One vector is turned by the same rotation once a tick. Each row is the vector after some number of ticks, and that number follows the row.
The counts run from 0 to 495.
[146 163 100 146 192 153 140 112 107 104 146 139 139 101 130 111 153 103
 166 142 180 146  98 124  96 153 148 161 133 169 144  85 130 122 129 158
 138  97 113 113 142 125 169  78 154 117 102 111 131  94  93 121 143]
423
[135 160 144  58 138 129 108 118 143 132 128 156 142 140 124 160 126 112
 157 116 122  62 120 126 120 169 172 112 139 131 122  96 225 149 104 157
 147 129 121 111 165 139  99 100 100 136 126 120 166 152 112 110 140]
60
[124 190 124 114 182 126  92 129 169 107 113 125 147 108 137 142 140 125
 148 109 177 146 122 131  86 118 138 121 153 112 121  83 179 117 121 159
 124  87  90  86 167 153 153  89 154 166  86 133 123 129 113 130 126]
349
[128 145 123 127 167 143 159 126 160  73 159 107 124 122 118 105 134  71
 170 112 154 115  83  81 105  99 162 134 113 132 166 169 184 137 141 129
 115 140 140 114 177 112 108 104 125 150 172 128 135 124 121 140 123]
166
[135 154 134 121 143 127 124  82 150  56 142 132 121  80 143 143 161 120
 124 151 146 123  89  86 117 150 169 146 125 135 174 130 155 132  97 139
 147  79 104 174 172 145 150 102 127 147 162 115  93 104 111 125 132]
229
[113 169  99 114 186 137  92 115 147 136 117 117 122 123 141 116 152  89
 156 118 171  97 142 159  95 118 133 113 144 119 174  89 174 143 133 161
 128 153 164  76 144 167 161 108 163 168 106 128 136 148 128 135 141]
346
[112 152 132 104 129 115 132 140 131 124 110 134 122  84 139 164 168 143
 158 155 175 120  94 112 111  84 142 144 151 150 152 111 128 130 105 146
 157  77  99  75 130 149 174 123 209 164 144 111 110 129 155 122 162]
440
[179 119 161  96 138 143 153 118 156 103 149 150 154  94 118 121 156 117
 190 128 153 104 109 153 145 146 182 166 127 145 128 144 172 146 109 127
 170 156 170  99 133 131 101 115  81 105 135 119 128  92 107 149 143]
463
[161 104 106 128 161 127 148 130 114 131 170 119 150  84 136 101 193  99
 154 113 165  53  94 134 111 100 151 152 122 116 133 117 138 146 105 163
 143 131 159 124  92 126 129 142 133 132 118  88 146 146  92 141 162]
179
[120 174 124 121 138 135 121 115 137 112 111 142 134 108 113 126 161 109
 165 131 139 117  93  82 131 198 149 107 196 140 124 126 204 129  96 161
 122  95 115 142 126  96 113 118  86 157 123 118 110 115 111 118 161]
471
[133 124 118 120 194 130 128 116 149 122 144 105 157  99 127 142 164  89
 163 118 163 105 175 155 108 116 154 174 124 118 116 104 157 140 138 170
 137 155 171 108 102 152 105 106 115 162  83 110 159 124 128  97 174]
342
[127 110 127  95 142 110 149 121 123 127 116  96 139  83 112 137 170 122
 189 154 181 117 121 138 147 133 122 133 163 158  66 120 110 117 100 156
 163 122 133 116 111 146 163  61 150 152 131 124 134 113 104  91 169]
279
[148 154 112  41 133 152 146 101 150  65 132 138 126 121 113 163 117 135
 146 128 127 123 143 149 102 110 165 167 115 142 151 107 149 146 140 149
 167 130 123 111 197 143 135  94 173 124 127  98 114 127 137 118 118]
153
[154 150 127  98 156 162 144 120 139 136 146 163 105 139 123 161 166 123
 164 107 142  87 126 129  90 145 199 124  95 148 116  95 198 140 115 152
 155 161 153 111 150 148 137 105 138 127 140  89 173 151 144 100 124]
403
[ 93 160 160  77 127 102 133 118 147  81 112 140 149 148 104 121 147 119
 119 126 158 129 118  82 111 115 143 135 183  91 146 151 173 167 110 172
 171 117 119 110 142 142  96 114 121 140 143 106  96 131 100 179 144]
306
[ 80 135 147  73 155 114 147 125 139 116 111 124 128  94 138 143 140  96
 160 145 151  97  65 106 142 143 133  94 168 169 113 137 131 143 125 136
 148  80 106  96 170 103 152  98 161 128 126 119 114 138 102 157 172]
367
[149 171 101 107 146 148 160 108 135 132 144 123 116  98 103 122 179 110
 150 141 138 132 140 148 111  95 115 153 183 128 115 115 136  96  89 176
 147 126 150  96  89 107 142 107 163 167  72  95 100 102 142 100 149]
337
[ 77 149 115 107 142 157 163 110 127 121 122 144 115 157 136 133 161  87
 151 156 174 149 136 142  83  96 138 157 166 161 152 134 154 126 110 148
 137 134 112  76 146 158 143  97 167 186 110  95 109 115 129 105 104]
9
[107 159 172 101 164 122 113 111 148  96 128 174 136 128 152 151 143 115
 127 142 153 126 114 105 115 147 183 162 123 122 193 120 163 179 120 150
 181 107 132  98 157 157 126 137 132 112 135 102 121 110 116 178 154]
303
[115 139 134  66 119 135 113 117 146 151 122 155 140 138 130 142 154 133
 150 114 142  59 130 140 126 154 166 121 162 121  76 118 186 170  97 181
 161 155 134 104 141 145 112 112 112 138 119  96 159 154 103 128 161]
58
[105 143 101  80 103 130 166 114 108 101 130 118 105  97 118 155 168 115
 158 146 118  86 120  76 121 106 150 148 147 149 154 148 134 141  97 170
 155 100 134 141 129  96 135 149 176 159 156  87 126 136 159  92 181]
235
[ 98 104 115  80 136 111 135 112 131 100 122 121 170 121 132 124 143  90
 159 146 160  96 121 115 152 168 151 162 171 163 111 134 152 175 125 161
 149 124 119 135 138 142 109  83 108 140 147  98 135 123  70 126 169]
221
[139 188 122 105 130 138 122 112 130 111 114 149 143 117 104 102 152 122
 158 122 143 117  82  89 120 186 142 117 202 132 124 118 195 127  95 168
 145  95 120 125 130  87 113 115  89 135 112 112 107 117  98 140 165]
470
[190 144  84  75 121 158 119  80 128  84 140 134 127  84 114 129 155 124
 161 142 116  89 134 171 117 142 150 150 150 136 171  81 171 121 101 148
 155 126 137 155 143 138 137 112 128 148 113 105  99 119 118  90 122]
479
[ 92 143 146  83 144 130 135 112 100 105 116 146 152 121 116 103 131 116
 150 133 197 124  74 121 101 117 122 118 129 124 112 129 109 166 120 152
 192 119 109  97 173 157 161  67 149 122 142 125 133 128  79 155 171]
364
[147 183 115  90 127 149 118  98 130 109 112 158 138 117 102  89 156 120
 156 115 152 108  93 113 121 177 132 114 199 124 132 121 177 136  96 175
 166 111 134 123 132 100 126 120 104 121 100 102  99 125  95 162 164]
469
[133 139 169  63 141  96 121 134 145 119 136 126 136  98 114 131 145 121
 140 117 140  69 101 132 117  73 135 115 114  74 145 125 139 160 112 156
 181 133 163  86 159 156 125 107 156 130 144 137 151 152 116 169 159]
448
[110 156 151  86 105 135 146 114 135 106 113 143 120 128 103 183 168 118
 160 135 133 121 144 117 104 130 161 138 157 128 129 145 195 127 100 160
 144 132 126 102 110 125  83 140 109 197 127  91 126 130 172  82 150]
398
[148 145 129  94 168 129 149 112 144  96 151 107 117 108 113 144 158  97
 112 120 158 100 118 126 119 128 189 128  80 128 162 140 153 167 148 143
 155 151 179 132 112 145 134  92 159 141 180  72 121 139 160 135 165]
241
[163 153 151 123 134 110 109 134 188 163 148 115 142  83 129 139 148 112
 140 145 149  95 105 113 162 111 166 154 128 117 141 143 198 135  80 128
 121 134 150  91 114 142 116 102 119 179 169 139 141 105 154 115 152]
45
[115 153 114 103 159 134 134 126 127  64 124 118 141  86 120 106 140 114
 153 106 179 109  64 114  88 100 117 107 142 115 127 124 133 125 123 145
 141  82  80 111 189 117 154 110 150 144 115 126 108 151  89 148 146]
22
[ 85 129 139 101 135 119 147 112 137 142 150 138 142 126 141 143 144 105
 142 150 153 104 128 128 104  69 114 153 152 118  95 125 146 123  73 153
 145 118  97  92 165 177 128  76 142 181 106 138 156 120  92  93 114]
354
[141 188 124 130 151 161 155  87 124 127 142 125  97 109 105 127 175  92
 128 165 150 145 114 149 107 118 121 121 153 139 159 130 148  94  90 146
 143 136 154 105  93 130 150  96 148 187 104  95  91  92 165  88 140]
335
[149 170 117 137 168 139 144 129 128 146 150 132 131  94 125 156 183 111
 175 144 127 124 140 104 104 112 142 167 163 137 115  93 155  94 101 181
 131 111 141  97  97 104 125 126 154 149  72 116 151 102 147  82 165]
339
[179 173  93 130 174 160 128  99 164 104 154 106 110  73 121 125 159 102
 152 107 139  88  91 139 124 149 163 105  96 142 138 126 182 112 121 134
 101 130 158 141 138  92 148 116 130 153 129 104 114 123 148 108 148]
330
[128 166 121 127 191 126 106 117 123 135 149 121 154 128 118 117 141  81
 160 127 163 106 151 132  90 106 146 143 120 104 156  90 170 143 132 175
 137 158 167  92 117 173 122  81 132 166 114 136 174 129 119 103 161]
344
[161 146  94 108 116 149 124  93 121 145 164 138 123 115 119 112 150  99
 144 151 124  67 112 119 133 150 150 139 151 146 151 118 194 129  64 154
 129 142 146 152 129 139 126  86 120 176 162 117 142 116 109  75 120]
476
[118 149 116 105 145 142 137  74 121  93 118 122 115 116 113 133 198 131
 146 141 166 137 174 121  95 148 149 142 150 124 112 118 121 121 106 183
 188 142 149 158 100 160 155 101 134 157 123  83 103 114 119 103 155]
484
[ 86 145 121  99 170 135 133 108 122  81 121 120 119 110 139  92 157  80
 164 110 180  82  76 131  84  99 125  88 127 131 169 126 131 145 134 138
 150 122 123 108 193 149 160 121 151 146 130 129 125 165  90 161 132]
20
[127 178 143 110 131 175 142  83 150 100 139 169  94 133 132 130 161 124
 156 137 153 125 105 118 105 152 159 112 134 138 114 130 173 108  66 140
 171 138 125 137 189 151 166  85 118 147 147 122 115 106 109 110  94]
66
[154 152 124  87 134 159 141 127 125 136 155 157 120 147 110 153 162 140
 169 112 144  90 136 118  87 127 188 139 110 128 102 111 197 133 108 168
 153 161 148 109 142 141 125 101 137 132 151  98 177 150 136  96 126]
402
[ 98 118 144  67 151  89 155 133 155  97 121 110 140  88 123 140 139  96
 157 131 150  92  70 122 162 132 129 112 177 163  92 144 136 142 126 138
 137  80 105 111 170 100 137  91 146 122 129 122 111 129  96 152 164]
368
